A single turn carries every row of the set below to another of its rows. Some are shown first; where does it send the rows asked next?
Sugut: [ -3  -4 -13  -5  -4  -2 -10  -4  -8 -11  -4  -1   3   1 -12   5   8   0
   8   5   0  -6   8   8   0   4   5   6   4]
leb: [ -5  -2  -9 -11   0   4  -4 -12 -11  -6  -2   1   3  -2 -16   5   9   6
   6   0  -4  -2   4   4   2   8   6   1   0]
Sug: [-5  3 -5  0 11  6 -2 -5 -8  6 -2  3  6  9 -8  8  5 -4  9  2 -3  3  6  7
  1 -7 10  0  7]
Pefe: [ -4 -10  -4   5   3   2  -2   6  -7  -9  -2  -5   4   6 -12  -4  12  -3
  14  -9  12   2  -2  10   0   7   8   2  10]
dor: [ -3  -9  -5  -5   8   5   8  -1 -10  -5   0   7   3   0 -19   2  17  -4
  12  -3   4  10   3  10   4   7   6  -4   0]
Gupub: [ -8  -6  -5  -2   8   4   4  -1  -8  -5   0 -10   1   2 -16  -3  10  -5
  14  -8  12   8  -1   2   1   5  11   2   4]
zap: [ -7  -9 -11  -2   4   7   6  -2 -12  -5  -9   4   0   5  -8   9   3   4
   9  -5  -3  -5  -2   7  -6   1   6  11  -5]
Pivef: [-10  -9  -6  -2   9  14  -2   5  -4  -5  -7   0   3  10 -17   8  15   5
   5  -6  13  -7   2  -3   7   5   9  -4   5]
fam: [ -9 -10  -5  -4  -2   6  -2  -6  -9  -3  -4   0   0   7  -6   6   7   1
   4  -9   1 -10   8   1 -11  -4   3   8   6]
gopu: [ -8  -7 -13  -6   1   7   4  -1  -9  -6 -11   6   0   5 -10   9   7   4
   7  -1  -3  -7  -2   6  -5   0   5  11  -5]
baz: [-5  0 -3  2  9  8 -3 -5 -9  5 -2  7  3  9 -8  6  7 -2  8 -1 -4 -2  9 14
  2 -4  9 -3 13]
davo: [ -5   7  -6   2   1   1  -4   0  -1   0  -9   4   4   8 -19   1   6   3
   8 -15  10  -7   0   6   4   0  -2  -5   6]
bop: [ -6   2  -3  -1  -4   7  -7   7   3  -3  -1   0   3   6 -22   1  10   0
   2  -9  12  -5   1   5   5   0  -2  -5   6]
nazap: [-2  0 -3  5  8  3 -4 -3 -7  3 -5  9  7 10 -8  5  6 -3 10  2 -4  2  2 12
  1 -4  8 -1 10]
vur: [ -6  -4 -10  -6  -1   5 -10  -3 -11  -7  -1  -1   8   5  -9  10  10  11
   7  -4  -3  -9   4  11   2   8   3   2   1]
Gonoz: [ -7  -4  -3   4   7  15   3   5  -6   4 -10  10   3   9 -11  -3  15   4
   3 -10   2  -8  -1   5   3  -1   5   5  -4]
sikig: [ -8 -11  -5  -3  10   9   0   6 -10  -5  -1   0  11  11  -8  12  21   2
  12  -7   7   1   4   3   2   4   6  -3   1]
faba: [ -9  -3  -5  -3   4  14  -1   3  -2  -7 -11   2   1   9 -20   6  11   3
   3  -5  12  -9   1  -4   7   5   9  -4   6]
nam: [ -5  -3 -11  -2   8   8   4   6  -2  -4  -2   2  -2   0 -25   3   9   0
   9  -1  11   4  -1   8  10   5   5  -1  -3]
gekap: [ -5  -5  -4   1  -2   4  -8   7   3  -4   2   0   2   4 -21  -1  14  -2
   4  -7  15  -2   4   5   3   0  -2  -5   8]
Zetu: [ -6   8 -13   1   6   2   1   3  -3  -1 -12   1  -1   6 -20   5   1   0
  11  -9  12  -6   3   8   8   0   3   1   1]
fek: [ -6  -7  -3   2   5   5  -1   3 -13  -1   0   3  11   9  -3  11  18   0
  16  -7   2   4   8   7  -1   0   4   0  -2]
Godo: [ -6   3 -11  -2   4   9   3   9   0  -5  -6   1  -2   2 -25   4   5  -1
   7  -1  10  -2   0   9  11   4   5   0  -1]
sinob: [ -3  -8   0  -1   5   5   5  -6 -14  -2  -2  11   4   3 -10   3  18  -2
  15  -5  -2   7   9   8   0   4   7  -4   1]
Ninot: [-11  -7  -6  -9  -5   7  -3  -6  -6  -3  -4   2   0   6  -9   7  11   2
   2  -6   1 -11   8   1  -9  -5   1   7   5]
dus: [ -8   4  -8  -1   6   5   0  -4  -5  -2 -16   5  -1   8 -19   3   6   2
   7 -11  12 -11   5   0   6   2   6  -4   9]
faded: [-10 -10  -2  -1   8  11   2   1 -11  -4   2  -8   1   7 -14   1  13   3
  12 -15  10   0   2  10   3   8  10  -2   9]
Sagek: [-7 -2 -5  5  3  8 -3  8 -1  3 -6  2  3  8 -9 -5 13 -5  3 -7  8 -7  8  3
 -1 -9  2  9 -1]
kefot: [ -7  -1  -5   1   5  11   6   1  -4   5  -6   7  -5   1 -17 -10  11  -5
   3  -6   4  -4   9   8   3  -4   5   6  -2]
rik: [ -4  -7  -7  -2  -5   2   2  -5  -8  -2   0   6  -3  -1 -13   0   4   0
   7  -9  -3  -3   3  14  -8  -1  -2   7   1]
Nufot: [ -5  -8  -5   0   3   2   1   0 -12  -4   0   3   2   4  -6   5  16  -9
  16  -1   4   4  19   9  -1  -2   6   1   5]
Vezed: [ -5  -5  -9  -6  -6   4   1  -2  -6  -2  -1   8  -3   0 -14   2   7   2
   5  -6  -4  -5   3  16  -6  -1  -4   7   0]
rovil: [ -4 -11  -5  -2   2   1  -3   5  -5  -7   4  -1   4   4 -12   2  19  -9
  11  -3  11   2  14   9  -1   0   2  -2  10]

fam goes to rik
gopu goes to Ninot
Now these:
Nufot goes to sinob
Gonoz goes to Sagek
Pefe goes to Gupub
faba goes to bop
nam goes to Pivef
davo goes to Zetu
nazap goes to Sug
vur goes to Sugut
dor goes to sikig

A single turn carries every row of the set below to another of its rows. Some are shown first; where does it send the rows asked next?
zul: [ 1  6  0  1  6  4 -7  9 -6  2  7  4  2 -1  0 -3]
Pur: [  1   2   6  -6   4   5  -6  -3  -2  -4   1 -12  -3   3  -2   4]
kenu: [ 0 11  7  2 10  3 -3  5 -6  8  2  3  0 -3  0 -6]
givum: [-2  7  7 -8 -3 -7  1 -2 -3 -5  1  3  4  0  1  4]
seso: [  7   4   2   8  -3  -3  -4   3  -3   6   0  -5  -8   2  -1 -12]
piv: [-1 12  0  6  0  2 -3  5 -7  6  2 -2  7 -2 -3  1]
tuge: [  7   2   7  -3   3   6  -5   3  -2  -2   0 -12  -4   0  -2   5]
fesi: [-3  9  4 -7 -6 -3  3  4 -4 -4  2 -2  6 -4 -3  4]
sotif: [ 9  8  7 -5 -8  8  1  0  1  1  0  6 -8 -2  1 -6]
Mek: [10  7  6 -5 -7 11 -2  3  1  3  1  0 -5 -2 -1 -9]
Loso: [  5   1   2   2   2   7  -2   0   2  -4  -3 -11  -4   1   1   6]
sez: [  0   7   3   0  -7  -1  -2 -10   2  -6  -8  -1   4  -5   3  -3]
vakiv: [  9   0   1   3  -1   0   0   3  -2   3  -2 -13  -7  -1   0 -13]
zura: [ -3   8   4 -10 -10  -5  -1   1  -4  -3   0   1   3  -3  -4   1]
Tugap: [-5  9  1  8 -4 -1  2  3 -3  7  4 -7  6  1 -2 -4]
rata: [ -3   3  -1  -1   0  -2   0  -1   5  -2 -10 -10   3  -1  -7  -3]
Tuken: [ 10   1   1   3  -2   1  -2  -1  -8   5  -1  -7  -8  -2   1 -13]
lam: [ 4  4  3 -1  1  5 -5  0  3 -6  3 -9 -1  1 -6  6]
vodi: [  6   1   0   0   2   2  -6   1   0  -3  -4 -12  -5  -1  -8   3]
Dal: [ 1  5  2  2  9  2  0  9 -4  9  3  3  0 -6 -5 -3]
buk: [-3 11  7 -2 -7 -4  2  0 -6 -4 -3 -2  9 -1  2  2]
nedup: [  3   1   7  -2   5  -1   3  -4 -12   4  -2   7   0  -5  -1 -12]
vaz: [ 11   6   1   1  -2   8  -2   2  -4   4  -2  -9 -11  -2  -1  -9]
voga: [-4  2 -5 -1  5  2 -2 -4  1  2 -7 -8  4 -3 -6  0]
lenef: [ 11   5   3   3 -11   6   1  -1  -2   1  -1   3  -7   2   1  -7]
sif: [ 10   4   8  -1 -10   8   1   6  -4   5  -1   4  -5  -1  -1  -6]
zomol: [  5   3   8   0   4  -3   2  -6   0   2  -2   3  -3  -2  -1 -18]
vil: [  1   6   4   3 -11  -3  -3  -6   5  -3  -8   1  -2  -5   1  -6]
suv: [ 1  7  3  0 10  8 -1 12 -3  3  2  0  0 -2  0 -4]
dazif: [ 3 -7  4 -5  5 -2  6 -4 -5 -4 -4  3 -6 -4 -3 -4]
Kad: [-1  2  0 -5  9  2 -1 -7 -1 -4 -8 -8  1 -2 -3  1]
mugub: [  4   9   4  -2 -12  -3   0  -8  -1  -6  -4   1   0  -6  -1  -3]
gigu: [-5  0 -1 -2  7 -1  1 -7  5  3 -7 -5  1  0 -4 -3]
guga: [-3 -5  7 -6  2  6  3 -2 -9 -4 -5  6 -4 -3 -2 -8]
Vefom: [  8   8  10   0 -10   6   4   1  -2   3   0   0  -8  -3   3  -6]
lezef: [ 3  5  5  2  8  3 -5  9 -6  4  4  7 -3 -5 -1 -3]
keki: [-2 12  8 -4 -4 -5  2 -1  0 -2  2  1  7 -7 -2  2]
Pebi: [-2 12  1  6 -1  3 -1  3 -6 11  1 -9  2 -2 -1 -5]
Dila: [  2   0  11   2   4  -5  -1  -1  -5   5  -4   4   3  -6   0 -14]
ved: [ -5   7   5   7   3  -1  -2   4  -4   9  -3 -10   2   2  -2  -4]
kifa: [  4   3   7  -2   2  -5  -1  -7  -6   1  -2   5   1  -9  -1 -15]
mezal: [  0  -1   4  -8   6   1   7  -5  -4  -4  -4   1  -3  -6  -8 -10]
bula: [  0  -2   9  -8   1   1   4  -3  -6  -4  -4   4 -10  -5  -5  -7]
Zopiv: [-2 -4  5 -7  3  5  8 -5 -5 -5 -3  4 -3 -2 -4 -3]
Dadu: [-1  4  5  3 -6 -3  3 -7  2 -6 -7  2  6 -1  0 -9]

zul goes to Pur
vodi goes to buk
vil goes to Dila
Now these:
Dal goes to Loso
vaz goes to piv
kifa goes to Tuken
zomol goes to seso
suv goes to lam
fesi goes to Zopiv

